(in the rows, 128 means zero)
Turns in one plane each, and the order they were made in; the first pair answered:
K_871:
[191 115 116 115 144 110 148 144] |-> [107 143 140 148 126 106 113  71]
[166 124 106 139 155 137 125 162] |-> [112 136 130 166 149 104  98 106]
[127 132 144 137  86 150 105 107] |-> [174 111 130 126 100 137 120 146]
[136 129 135 152 101 159  90 104] |-> [180 112 128 141 107 148 105 140]
K_121:
[139 130 116 131 153 122 164 117] |-> [146 132 122 163 136 125 112 108]
[128 105 131 106 119 118 165 110] |-> [153 110 128 136 133 111 143  88]
[134 125 134 113 109 122 147 121] |-> [148 127 130 125 116 120 145 107]
[104 138 137 139 161  68 137 109] |-> [101 137 146 159 140  74 105 107]
K_629:
[133 125 111 124 163 119 160 147] |-> [120 125 117 118 148 124 155 168]
[143 160  79 174 200 152 131  49] |-> [215 129  68 129 181 173 169 112]
[ 82 132 153 135 133  93 133  97] |-> [125 126 136 134 149  87 151  84]
[136 129 109 134 153 147 118 160] |-> [125 131 114 136 150 148 112 157]

(2 to 3 turns a pair)
[127 144 127 152 147 128 131  86] |-> [151 135 115 121 129 169 146 144] | K_871, K_629
[ 94 143 119  92 109 176 150 147] |-> [ 59 145 144 119 110 123 124 108] | K_871, K_871
[137 126 101 166 153 122 106  91] |-> [125 115 124 160 106 142  76 135] | K_871, K_871, K_121
[ 94 167  98 145 176 125 135 118] |-> [135 157 100 173 149 138  84 119] | K_629, K_121
[103 121 144 136  90 157  77 145] |-> [121 120 143 163 123  97  79 103] | K_871, K_871, K_629
[117 142 101 182 137 133  67 140] |-> [ 89 148 114 177 123 131  75 109] | K_629, K_121, K_629
[114 121 125 122 121 154 108 145] |-> [138 125 106 125 159 139 134 130] | K_121, K_121
[162 121 118 122 135 132 135 158] |-> [140 122 129 135 119 142 105 161] | K_121, K_629
[164 105 128  95 126 136 133 157] |-> [101 137 136 107 115 168 111 109] | K_871, K_871, K_629
[147 115 135 140 164 124 123 180] |-> [ 90 134 148 154 143 125  98 159] | K_629, K_871
[111  93 168 141  96 118 124 144] |-> [ 82 110 157 127 111 135 161 118] | K_121, K_871
[151 130 138 120 138 131  95  85] |-> [130 129 148 112 120 136  94  90] | K_121, K_629
[101 128 173 131  86 107 128 163] |-> [174 132 144 142 135  83 162 103] | K_629, K_629, K_629
[185 138  92 103  99 173 181 113] |-> [198 100 131 114  89  78 169 130] | K_871, K_629
[159 106 112 139 156 102  99 161] |-> [119 112 131 147 131 108  71 159] | K_121, K_629
[ 92 149 132 121 149 104 136  81] |-> [106 136 155 124  88 137  92 108] | K_629, K_121, K_121
[115 131 102  90 146 135 191 170] |-> [ 49 149 117 112 147 130 159 148] | K_629, K_629
[145 147  94 130 176 144 162  88] |-> [131 126 132 143 165  70 146  85] | K_629, K_871
[171 115 137 116 130 111 139 121] |-> [161 128 127 107 121 157 143 123] | K_871, K_871
[131 132 112 104 126 186 145 208] |-> [ 81 132 159 178 130  79  82 123] | K_121, K_871, K_121
[ 98 150 125 135 108 153 114 120] |-> [107 136 141 151 122  96 111 116] | K_871, K_871
[151 118 125 147 164 107  93 186] |-> [139 137 111 132 146 171  96 188] | K_871, K_871
[ 82 161 109 131 144 182 113 140] |-> [ 77 161 112 126 146 172 125 123] | K_629, K_121, K_121
[183 121 130 142 127 159 111 118] |-> [137 124 144 140 103 166  88 142] | K_629, K_629
[191 132 110 120 156 152 139 156] |-> [121 165 132 140 130 162 115  63] | K_871, K_629, K_871
[145 103 129 114 154  89 188 141] |-> [ 90 139 131 148 149 116 149  66] | K_871, K_121
[ 92 133 150 156 125 117  86 142] |-> [133 123 155 161 107 124  78 131] | K_629, K_629, K_121
[ 79 126 160 120  79 142  94 115] |-> [151 109 123  74 114 156 170 159] | K_629, K_121, K_871
[138 105 137 107 115  89 165 124] |-> [122 104 155 117  85 107 133 134] | K_121, K_121, K_121
[ 72 152 106 153 160 140 150  33] |-> [135 118  86  85 131 205 179 189] | K_871, K_629
[ 66 162 118 160 139 157  98 111] |-> [178 143  87 134 169 151 157 103] | K_629, K_629
[ 63 153 115 131 144 119 123 125] |-> [127 149  85 104 153 154 161 147] | K_629, K_871, K_629
[128 111 144 153 106 121 105 172] |-> [142 120 110 138 161 108 170 136] | K_871, K_121, K_121
[211 137  84 138 152 127 120 121] |-> [ 85 153 123 151 103 141  59 155] | K_629, K_629, K_629
[ 94 150 133 149 117 149 102 125] |-> [140 145 133 155 107 153  95 116] | K_629, K_629, K_121
[133 139 113 150 174 111 138 132] |-> [171 131 119 157 149 125 116 142] | K_121, K_629, K_629
[146 120 102 112 178 113 166 130] |-> [117 136 109 118 163 126 158  78] | K_871, K_629, K_871
[134 125 132 123 108 146 101 159] |-> [121 114 141 111 116 109 125 164] | K_871, K_121
[113 141 131 100 114 148 177 112] |-> [141 131 141 140 136  88 152  88] | K_121, K_629, K_871
[116 146 117 104 126 154 152  69] |-> [ 88 123 139  90  93 143 130 163] | K_871, K_629, K_629
[130 132 101 134 161 136 130 161] |-> [ 89 135 129 148 143 114 102 137] | K_871, K_121
[106 139 118 135 171 129 133 112] |-> [ 85 135 137 132 139 142 111 128] | K_121, K_121
[ 64 131 129  96 147 123 161 158] |-> [ 69 133 131 107 162  99 159 148] | K_871, K_629
[103 134 146 149 100 123 135 117] |-> [149 141 117 142 117 154 152 119] | K_629, K_871, K_121
[168 112 116 148 167  75 123 139] |-> [ 59 157 127 120 122 158 123 103] | K_871, K_121
